Rows are one point carried round by a steady rotation, each followed by how many ticks it has turned.
The counts run from 0 to 420.
[165 122 106 121 114 156 141 121 112  99 120 140  94  98 111 176 114  97
 134 101 146 142 145 101 170 127 160 155 102 103  75  76 139 142 125 123
 130 148 140 158 137 104 154  91 115 132 164 187 136]
194
[149  97 112  95  96 115 137  94 106 109 134 166 130 125 107 171 124  85
 124 148 113 131 173 132 184 104 120 145  92 109  85  67  90 146 127 100
 162 139 113 145 144 114 147 116 135 125 161 176 130]
221
[116  86 117 106 124 102 131  83 117 121 141 143 132 154 147 190 110 113
 148 103 166 149 164 148 166 129 123 170 126  95 108  89 133 148 141  94
 147 146  74 150 155 135 138 119 129 136 170 169 125]
253
[140 103 121 131 126 112 132 107 116 134 163 111 121 101 122 131 120  82
  93 152 124 143 125 131 136 168 160 155 133 112  69 106  95 164 155 113
  77 113 106 142 179 118 105 173 133 145 137 189  89]
300
[143  97 124 103  93 110 114  90  94 127 174 130 122 126  86 147 133 115
 124 138 153 145 178 147 186 147 120 131 105 131  98  84 106 154 135 145
 145 131  86 134 147 110 112 159 136 140 152 188 140]
239
[141  85 132 126 113  95 123  58  98 134 135 144 139 122 136 166 106  94
 136 117 165 146 180 155 176 147 127 147  95 110  93 110 123 136 140 110
 151 107  61 142 149 155 123 149 149 141 145 169 135]
249
[176  93 123  97 134 137 123  89 101 112 119 128 126 122  94 155  98  67
 123 132 121 117 167 144 197 125 149 135 105 136  98  99 120 150 148 131
 125 125 125 143 141 113 145  88 133 133 130 202 124]
392
[161 116 133  92  93 141 105  74 109 113 146 134 115 100 101 164 116 119
 137 134 152 148 121 123 156 109 138 130 109 103 103  52 160  92 144 124
 130 162 126 152 165 113 109  95 153  95 145 176 129]
179
[177 113 142  95  90 140  96  92  95 113 134 111 128  97  64 155 126  86
 122 156 123 156 165 135 144 127 158 111  86 129  90  69 121 119 152 131
 100 129 135 133 151  98 108 119 129 127 126 177 123]
374
[140 114 142 125  70  96 118  73 106 114 159 149 131 105 108 167 139 118
 128 156 126 157 157 145 156 117 141 145  85 113  74  83  88 140 121 108
 138 110 100 145 169 102 115 147 143 112 172 158 135]
45
[156 112 133 121  80 107 119  58  95 132 149 154 104  77 121 137 121 111
 127 117 141 136 128 120 189 144 127 132  95 103  85  78 143 113 131 124
 163 124  94 156 140 122 112 134 163 109 148 176 144]
12
[175 147 151  94  98 127 124 102 116 100 112 121 120  94 125 172 137 100
 147 126 150 153 141 106 134 148 144 155  99 111  78  48 168  84 145 118
 108 118 102 138 159 112 111 109 139 109 145 155 114]
347
[120 107 122 127 136 120 129 106 126 117 142 121 123 139 154 170 107  87
 106 133 132 143 132 124 132 160 163 188 144  98  80 100 108 176 145  85
  77 129 116 154 167 116 133 145 112 144 163 185  93]
294
[176 137 122 128 128 115 119  89 125 119 134 112 121  69 120 137 117  94
 135 121 160 158 120 136 123 154 173 141 109  90  83  67 164  91 169 146
  97 123 110 121 179 125  92 124 133 120 141 156 110]
343
[157 118 101  81 138 145 132 119 128 110 141 126  97 108 104 150 110  96
 115 129 138 120 105 103 167 138 138 154 150 107  87  47 150 136 156 125
 105 161 141 148 158 109 127  96 134 113 144 204 100]
161
[140  96 104  97 106 113 132  89 113 110 133 163 126 127 113 185 112  93
 129 143 119 141 169 140 166  91 126 147  97  93  86  62  90 146 135  98
 154 148 125 137 144 117 152 110 124 120 167 169 133]
220
[159  81 121  74 123 147 126  87 104 115 114 143 129 129  89 177 107  75
 135 128 116 144 165 130 185 110 129 131 114 122  95  81 120 124 138  98
 121 132 128 147 140 132 144  81 134 136 128 188 122]
390
[157  79  98 101 127 131 141 104 102 127 148 122 122  92  69 132 116  82
 128 117 130 149 148 148 202 133 140 100 117 110  98  89 131 142 159 145
 136 133 114 129 141 138 124 120 132 163 123 196 124]
400
[152  79 103 129 119 131 128  94  95 132 147 142 125 121  80 161 110  93
 126 116 149 151 183 138 189 141 141 137 108 124  70 119  96 158 124 126
 123 112 108 145 141 136 130 144 129 170 133 198 149]
232
[167 124 131  79 100 114 110 100  93 113 116 135 126  98  99 161 127  84
 127 150 124 148 161 138 147 120 130 121  79  98  93  32 130 118 163 110
 141 130 132 110 126 109 126 113 122 117 142 163 116]
380
[170 108 137 101  82 140 106  64 112 117 135 135 122  93  99 156 106 110
 131 143 143 139 123 122 152 107 143 124 103 105  98  64 148  89 146 114
 135 148 123 154 169 116 112  99 165  96 139 176 133]
180
[122  77 102 134 130 105 149 101 129 128 151 122 135 131 136 156  99  98
 128 114 148 125 147 161 167 130 153 160 122  96  95 118 114 175 154 109
 138 147  68 151 183 134 136 131 132 155 161 184 116]
259
[142 117 103 105 102 137 103  97  91 128 159 138  84 110  99 154 111 123
 114 102 162 144 129 105 174 153 131 142 129 111  83  66 141 154 132 132
 124 157 133 156 118  97 117 124 124 130 149 208 142]
1
[178 117 118 127 120 156 117 109 102 113 112 112 121  86  79 160 106  75
 121 119 142 156 157 129 134 140 185 132  96 107  71  95 128 132 158 130
  89 118 141 137 151 117 125 111 106 158 127 180 125]
368
[125  98 123  86 131 135 150 145 122 104 129 109 120 101 130 157 141  68
 116 142 110 159 121 109 146 159 147 140 146  94  91  63 138 137 159  89
  89 133 110 146 161 126 122 126 128 155 137 180  74]
128
[136 102 157  95 125 130 134 111 123  93 127 107 135 132 157 167 137  68
 123 161 107 138 134 124 164 154 156 149 125 120 119  81 146 137 152 100
  93 128  89 154 186 104 127 109 143 123 147 182  78]
121
[147 115 134 148 106  89 134  62 117 109 156 155 136 102 129 150 131  95
 129 148 120 161 151 161 183 132 148 148  84 107  85  90 101 138 130 136
 141 106  97 134 177 104 118 134 142 113 179 149 132]
47
[171  97 107 139 123 152 143  84 120 111 108 146 117  76 111 166  89  76
 132 103 135 145 131 116 169 112 173 140 101  88  79 103 141 112 134 115
 130 130 132 158 160 139 146  87 137 143 139 180 134]
191
[150 115  97 110 110 139  99  94  89 139 150 133  88 109  98 149  92 117
 112  94 164 134 133 107 159 149 139 152 128 100  74  78 134 160 138 126
 121 152 137 159 112 109 123 131 115 134 143 205 141]
0
[150  92  86  77 121 131 131 121 113 119 132 123 119 116  74 155  99  89
 126 123 136 121 150 137 165 107 134 133 119  97  82  62 112 165 164 108
 137 157 133 128 134 119 143  98 112 148 139 195 119]
396
[131 100 119 114 120  98 141  99 119 122 173 138 137 113  90 157 145 104
 135 130 147 184 162 149 163 156 132 140 126 126  72  87 104 129 140 139
 106  93  82 112 168 136  95 168 139 156 150 161 114]
71
[118 105 104 118 105 102 149 134 118 120 145 117 116 127 138 156 115 108
 121 111 156 112 155 141 162 143 137 171 116  93  81  93 115 189 153  97
 142 145  66 146 158 115 138 146 121 154 169 189 121]
261
[142  98  90 104 131 119 154 125 107 111 137 158 109 115 107 166 123  88
 132 108 143 150 177 122 190 140 121 153 113 101  71  73 105 169 129 128
 149 126 115 131 114 125 147 130 112 157 160 178 136]
228
[148 105 150  96 121 145 101  97 100 110 151 104 115 111 112 153 136  88
 110 160 128 169 125 113 155 174 155 122 138 132 112  72 147 123 151 136
  69 124 130 146 156  95  94 138 135 125 130 190  89]
138
[150 116 123 127  97 114 121  64 103 128 125 159 100 104 146 175 101 115
 131  93 161 133 138 115 158 132 134 173 102  83  74  78 138 137 127  94
 156 135 110 160 130 123 139 112 135 109 172 170 145]
17
[128  75  96 102 121 132 150 108 107 112 156 158 120 119  87 174 131  97
 137 107 131 171 172 122 199 132 126 132 123 116  76  90 100 146 120 125
 134 120 111 145 137 137 129 130 126 170 140 181 136]
230
[149 118 129 126 130  86 116  85 106 130 150 130 132 122 121 160 116 107
 129 116 180 161 180 161 139 168 139 164 103 118  67  90 113 148 153 131
 107  86  90 103 145 130 109 169 117 140 159 161 120]
74
